In the data rows, the value 128 means zero.
Some points, each followed by its number:
[191, 151, 148, 141, 33, 73, 35, 114, 77] 0
[118, 177, 75, 101, 73, 97, 140, 74, 141] 1
[131, 142, 163, 118, 114, 146, 116, 155, 158] 2
[158, 199, 75, 131, 73, 114, 163, 34, 141] 3
[158, 78, 156, 214, 146, 73, 204, 195, 199] 4
[142, 78, 116, 118, 97, 97, 156, 155, 131] 5
[113, 128, 144, 94, 130, 156, 130, 112, 150] 6
[118, 131, 139, 150, 127, 114, 148, 138, 77] 7
[142, 142, 35, 131, 127, 146, 156, 147, 77] 8
[96, 130, 123, 113, 142, 132, 104, 118, 113] 9
[156, 139, 144, 131, 129, 119, 175, 141, 133] 10
[132, 113, 137, 118, 118, 152, 66, 110, 106] 11
[136, 128, 154, 119, 123, 97, 142, 117, 168] 12
[131, 102, 175, 131, 167, 161, 193, 173, 131] 13
[139, 94, 170, 150, 144, 123, 165, 119, 105] 14
[118, 159, 75, 118, 97, 146, 148, 98, 118] 15
[142, 118, 169, 141, 127, 154, 116, 127, 101] 16
[77, 131, 75, 77, 137, 167, 140, 114, 77] 17
[101, 166, 75, 118, 73, 146, 148, 74, 37] 18
[171, 110, 143, 145, 142, 127, 148, 146, 144] 19
[158, 102, 139, 101, 161, 146, 99, 147, 141] 20
[131, 131, 75, 77, 127, 154, 185, 162, 77] 21
[101, 118, 156, 77, 114, 97, 129, 98, 141] 22
[113, 131, 153, 113, 114, 146, 103, 124, 106] 23
[118, 159, 75, 118, 114, 173, 99, 98, 131] 24
[77, 78, 148, 150, 173, 161, 163, 127, 77] 25
[166, 142, 125, 101, 155, 147, 113, 155, 127] 26
[132, 135, 113, 68, 109, 119, 144, 96, 158] 27
[110, 151, 123, 93, 127, 153, 130, 138, 118] 28
[173, 135, 125, 159, 154, 97, 80, 124, 130] 29
[110, 116, 111, 127, 99, 137, 94, 124, 122] 30
[135, 148, 91, 66, 106, 152, 136, 98, 134] 31
[37, 102, 129, 118, 154, 154, 99, 114, 101] 32
[153, 110, 127, 155, 146, 61, 81, 169, 164] 33
[101, 227, 75, 77, 97, 146, 99, 114, 171] 34
[118, 118, 139, 101, 97, 146, 129, 127, 77] 35
[165, 166, 156, 101, 154, 114, 163, 98, 150] 36
[126, 90, 151, 141, 167, 137, 199, 124, 155] 37
[131, 166, 99, 150, 114, 127, 140, 127, 150] 38
[137, 163, 91, 107, 126, 135, 153, 57, 106] 39
[146, 151, 121, 68, 97, 146, 94, 156, 127] 40
[101, 131, 99, 182, 178, 127, 140, 168, 141] 41
[129, 132, 97, 122, 130, 114, 87, 138, 61] 42
[61, 120, 142, 94, 107, 144, 130, 119, 143] 43
[151, 102, 129, 131, 97, 137, 140, 74, 141] 44
[123, 147, 118, 65, 89, 160, 97, 131, 113] 45
[101, 118, 139, 158, 127, 127, 99, 127, 101] 46
[37, 151, 75, 131, 73, 146, 116, 138, 158] 47
[122, 99, 149, 130, 125, 137, 154, 124, 103] 48
[127, 123, 128, 84, 137, 132, 116, 127, 130] 49
[101, 37, 156, 118, 137, 154, 129, 162, 131] 50
[118, 118, 116, 118, 137, 137, 116, 98, 77] 51
[93, 155, 125, 99, 140, 119, 132, 100, 134] 52
[99, 113, 145, 49, 127, 137, 140, 150, 101] 53
[151, 78, 129, 131, 114, 137, 116, 127, 118] 54
[156, 137, 165, 151, 130, 89, 141, 147, 84] 55
[84, 151, 92, 101, 114, 126, 82, 114, 113] 56
[136, 102, 134, 145, 137, 135, 154, 127, 146] 57
[158, 118, 139, 158, 137, 127, 129, 162, 131] 58
[77, 102, 75, 101, 178, 161, 140, 147, 101] 59
[202, 131, 129, 205, 137, 33, 75, 155, 177] 60
[122, 155, 144, 84, 117, 137, 163, 112, 101] 61
[191, 102, 148, 182, 127, 73, 148, 188, 191] 62
[177, 78, 169, 131, 127, 33, 140, 147, 101] 63
[149, 116, 121, 165, 140, 111, 154, 166, 132] 64
[135, 104, 137, 125, 132, 137, 129, 90, 138] 65
[118, 78, 99, 131, 137, 127, 180, 147, 141] 66
[77, 151, 129, 101, 97, 114, 99, 127, 131] 67
[101, 78, 156, 141, 161, 154, 233, 114, 150] 68
[118, 118, 139, 77, 137, 167, 148, 114, 101] 69
[94, 113, 97, 103, 139, 163, 120, 96, 101] 70
[105, 158, 109, 125, 45, 151, 111, 110, 118] 71
[101, 78, 180, 131, 114, 146, 75, 34, 118] 72
[151, 118, 169, 131, 137, 146, 75, 155, 131] 73
[101, 102, 116, 101, 127, 178, 99, 98, 165] 74
[148, 106, 116, 153, 169, 141, 92, 131, 123] 75
[155, 165, 152, 118, 135, 134, 92, 107, 141] 76
[99, 141, 129, 146, 80, 106, 87, 128, 127] 77
[142, 131, 169, 182, 173, 127, 116, 155, 177] 78
[106, 127, 139, 146, 159, 146, 87, 131, 101] 79
[158, 118, 99, 101, 97, 154, 169, 138, 101] 80
[159, 132, 162, 141, 147, 109, 142, 160, 134] 81
[113, 75, 120, 94, 125, 149, 139, 136, 134] 82
[131, 131, 116, 77, 137, 127, 116, 127, 118] 83
[142, 118, 175, 141, 178, 146, 163, 127, 77] 84
[101, 118, 139, 101, 146, 173, 129, 147, 131] 85
[77, 151, 116, 101, 73, 178, 75, 127, 118] 86
[118, 131, 148, 150, 127, 178, 129, 155, 131] 87
[170, 131, 108, 165, 146, 52, 165, 180, 204] 88
[101, 102, 169, 141, 137, 33, 116, 127, 118] 89
[142, 151, 75, 77, 97, 154, 140, 98, 131] 90
[141, 97, 160, 162, 132, 111, 134, 133, 141] 91
[142, 102, 139, 141, 154, 146, 99, 155, 118] 92
[142, 102, 169, 37, 146, 114, 116, 127, 141] 93
New points follow, each followed by the numbers of its five nearest points above by angle, nearest first.
[131, 131, 75, 165, 97, 146, 116, 98, 77] 18 8 15 51 42
[142, 131, 99, 131, 146, 154, 116, 98, 118] 24 39 70 51 75
[118, 118, 116, 150, 33, 146, 116, 74, 101] 71 30 18 44 77
[138, 97, 139, 167, 141, 135, 161, 136, 168] 57 4 37 91 19
[160, 131, 128, 150, 158, 163, 92, 128, 144] 75 92 73 20 29
[101, 118, 148, 77, 167, 167, 116, 127, 77] 69 53 85 9 17
[131, 102, 156, 118, 137, 154, 169, 155, 131] 13 68 37 48 50
[96, 127, 132, 131, 85, 114, 82, 114, 134] 77 30 67 86 71
[117, 116, 162, 106, 163, 132, 113, 114, 138] 93 6 20 49 72
[111, 118, 109, 131, 109, 152, 104, 114, 134] 30 74 86 24 47
[158, 131, 116, 141, 167, 191, 99, 114, 141] 75 20 26 92 24
[49, 134, 119, 145, 118, 118, 125, 138, 131] 47 32 67 43 77
[131, 131, 116, 77, 127, 173, 175, 147, 77] 21 69 80 61 28
[122, 97, 101, 101, 155, 158, 139, 153, 93] 59 21 17 82 69
[118, 172, 75, 77, 114, 161, 175, 34, 101] 39 15 90 31 3
[142, 131, 169, 171, 178, 137, 156, 147, 101] 84 14 13 81 55
[118, 78, 184, 177, 167, 97, 175, 179, 77] 14 7 84 55 13
[146, 147, 139, 139, 151, 130, 166, 151, 161] 10 81 88 4 19
[118, 131, 142, 153, 137, 123, 127, 138, 84] 7 46 55 84 79
[168, 122, 148, 110, 129, 142, 108, 127, 94] 16 11 73 26 20
[118, 113, 139, 82, 109, 141, 113, 133, 84] 35 53 23 45 69
[118, 148, 115, 146, 147, 151, 87, 126, 118] 79 75 24 9 11
[77, 145, 125, 110, 95, 175, 94, 124, 106] 86 23 56 45 71
[101, 131, 139, 131, 146, 146, 75, 127, 101] 79 9 46 11 32
[158, 118, 99, 101, 137, 178, 116, 168, 101] 26 21 80 40 20
[139, 90, 132, 127, 135, 127, 99, 121, 127] 54 11 75 92 20
[122, 104, 91, 84, 135, 156, 182, 143, 93] 21 80 17 59 69
[113, 113, 116, 141, 102, 146, 154, 62, 113] 44 39 18 65 3
[182, 151, 116, 141, 114, 146, 129, 114, 131] 3 38 76 44 90
[139, 141, 146, 133, 117, 130, 108, 123, 138] 76 2 73 0 77
[77, 187, 129, 77, 127, 154, 129, 74, 141] 52 34 6 28 31
[161, 118, 144, 137, 139, 135, 129, 133, 134] 19 58 81 91 20
[131, 118, 129, 37, 127, 182, 148, 114, 77] 69 53 61 35 83
[84, 102, 91, 101, 154, 142, 136, 144, 101] 59 17 70 32 21
[127, 104, 139, 106, 151, 99, 160, 135, 56] 7 84 48 55 14
[131, 142, 99, 101, 137, 146, 116, 74, 101] 39 51 70 24 31
[146, 148, 164, 118, 135, 130, 99, 126, 138] 76 73 2 20 26
[177, 159, 116, 191, 173, 33, 180, 147, 214] 88 62 4 60 64
[101, 37, 163, 118, 97, 146, 99, 188, 101] 50 54 82 92 48
[116, 145, 118, 56, 135, 111, 128, 117, 110] 83 49 53 52 61
[118, 131, 148, 131, 33, 161, 140, 138, 150] 71 86 2 47 77
[65, 136, 113, 89, 137, 151, 97, 124, 122] 9 32 56 43 86
[142, 142, 169, 131, 154, 137, 140, 138, 165] 78 81 2 36 13
[151, 78, 116, 131, 127, 146, 99, 138, 131] 54 92 75 20 50
[101, 151, 116, 77, 127, 187, 169, 147, 118] 28 69 21 85 17
[165, 78, 139, 131, 114, 127, 99, 114, 131] 54 65 44 11 72
[165, 131, 180, 131, 137, 137, 116, 98, 101] 16 84 76 14 72
[118, 118, 116, 165, 161, 127, 116, 138, 141] 41 75 78 92 79
[117, 161, 125, 151, 109, 137, 92, 148, 122] 77 86 71 46 30
[151, 118, 116, 150, 187, 146, 99, 127, 141] 75 92 29 20 78
[182, 151, 116, 212, 167, 33, 175, 173, 220] 88 62 4 60 64
[139, 116, 144, 145, 165, 130, 123, 164, 103] 92 58 84 81 75
[151, 118, 129, 141, 161, 97, 99, 114, 118] 29 75 60 33 63
[143, 106, 169, 137, 165, 142, 177, 173, 134] 13 37 81 19 68
[142, 78, 116, 77, 97, 173, 169, 114, 141] 82 80 69 31 27
[130, 131, 66, 155, 175, 64, 174, 169, 187] 88 41 64 4 62
[153, 113, 109, 106, 157, 114, 108, 156, 82] 42 26 83 92 20
[122, 166, 129, 130, 64, 129, 125, 112, 113] 71 1 18 77 3
[118, 159, 116, 131, 178, 154, 99, 155, 101] 79 26 75 59 9
[151, 159, 139, 101, 146, 137, 116, 34, 77] 39 51 18 76 72
[142, 142, 163, 101, 114, 137, 175, 114, 101] 61 69 10 48 36
[173, 145, 178, 140, 159, 130, 125, 148, 138] 81 78 19 58 73
[142, 131, 35, 165, 194, 33, 185, 179, 205] 88 64 41 4 62
[101, 131, 129, 131, 114, 161, 35, 114, 101] 11 30 86 23 79
[77, 131, 129, 131, 73, 97, 75, 114, 131] 77 67 30 56 71
[151, 147, 120, 101, 141, 146, 116, 46, 99] 39 51 65 3 31
[217, 166, 75, 199, 154, 73, 200, 168, 214] 88 62 64 4 19
[84, 97, 146, 145, 162, 154, 149, 119, 77] 25 48 84 32 7
[113, 130, 134, 94, 111, 174, 146, 93, 118] 69 6 61 31 70
[111, 145, 35, 122, 127, 144, 139, 149, 93] 8 21 17 15 59
[118, 78, 139, 158, 146, 161, 163, 127, 165] 57 37 68 66 13
[37, 78, 169, 101, 137, 146, 169, 138, 131] 43 50 25 32 68
[131, 131, 129, 118, 137, 146, 129, 114, 37] 51 35 42 7 18
[151, 142, 116, 77, 173, 161, 129, 162, 101] 26 83 21 28 49
[151, 78, 169, 171, 146, 127, 148, 147, 150] 91 57 19 4 58
[139, 113, 129, 68, 118, 157, 146, 118, 96] 69 53 35 61 80
[171, 151, 156, 131, 161, 127, 169, 74, 101] 36 84 39 14 10
[101, 130, 132, 84, 114, 114, 125, 103, 134] 22 52 27 43 67
[138, 196, 104, 107, 80, 125, 66, 93, 159] 34 1 76 24 71
[146, 71, 161, 155, 147, 123, 126, 127, 145] 91 57 14 19 50
[77, 131, 75, 118, 97, 137, 99, 98, 101] 56 30 70 18 86
[146, 146, 134, 144, 147, 132, 137, 112, 105] 84 55 7 39 36
[150, 105, 125, 117, 146, 126, 125, 136, 131] 20 19 92 26 54
[167, 127, 177, 150, 134, 130, 116, 106, 110] 16 55 14 84 91
[125, 56, 164, 132, 137, 142, 113, 157, 134] 50 92 54 91 82
[122, 90, 116, 127, 140, 132, 168, 147, 134] 66 68 37 57 82
[150, 142, 62, 144, 118, 144, 139, 144, 101] 8 15 21 80 18
[77, 102, 175, 37, 127, 146, 140, 155, 101] 53 69 85 93 49
[165, 130, 174, 134, 130, 140, 91, 147, 133] 73 16 2 76 92
[101, 131, 148, 150, 73, 154, 116, 127, 131] 71 77 86 30 47
[151, 102, 139, 101, 114, 161, 99, 127, 101] 11 54 35 23 16
[165, 78, 148, 182, 154, 97, 116, 127, 141] 91 60 62 19 58
[99, 66, 154, 146, 155, 125, 108, 131, 154] 50 91 92 57 78
[173, 136, 162, 156, 66, 89, 63, 132, 89] 0 77 55 29 60
[101, 113, 139, 162, 123, 149, 111, 160, 129] 87 46 92 79 50
[103, 123, 132, 127, 130, 141, 132, 114, 56] 51 35 7 18 25
[103, 95, 169, 131, 165, 147, 165, 163, 131] 13 37 68 25 50
[123, 135, 144, 110, 117, 130, 153, 118, 110] 61 69 35 48 53
[202, 102, 129, 195, 154, 114, 99, 179, 150] 58 60 62 19 64
[77, 37, 139, 118, 127, 97, 75, 147, 118] 50 32 89 46 82
[101, 161, 144, 120, 144, 127, 121, 124, 93] 9 52 79 23 28
[101, 172, 75, 101, 127, 114, 75, 127, 37] 42 56 51 18 9
[205, 156, 101, 206, 161, 61, 191, 177, 217] 88 62 4 64 60
[94, 132, 148, 84, 123, 106, 132, 106, 123] 22 52 43 53 67
[97, 136, 47, 134, 147, 107, 135, 167, 158] 41 47 8 59 38
[142, 142, 116, 101, 137, 146, 140, 74, 101] 39 51 31 90 18
[117, 122, 153, 137, 142, 137, 87, 150, 131] 73 79 92 46 78
[195, 142, 154, 168, 121, 114, 94, 141, 173] 60 62 29 78 58
[84, 118, 80, 115, 123, 129, 92, 131, 127] 56 30 47 9 32
[165, 203, 75, 118, 97, 161, 75, 74, 118] 24 34 3 90 15
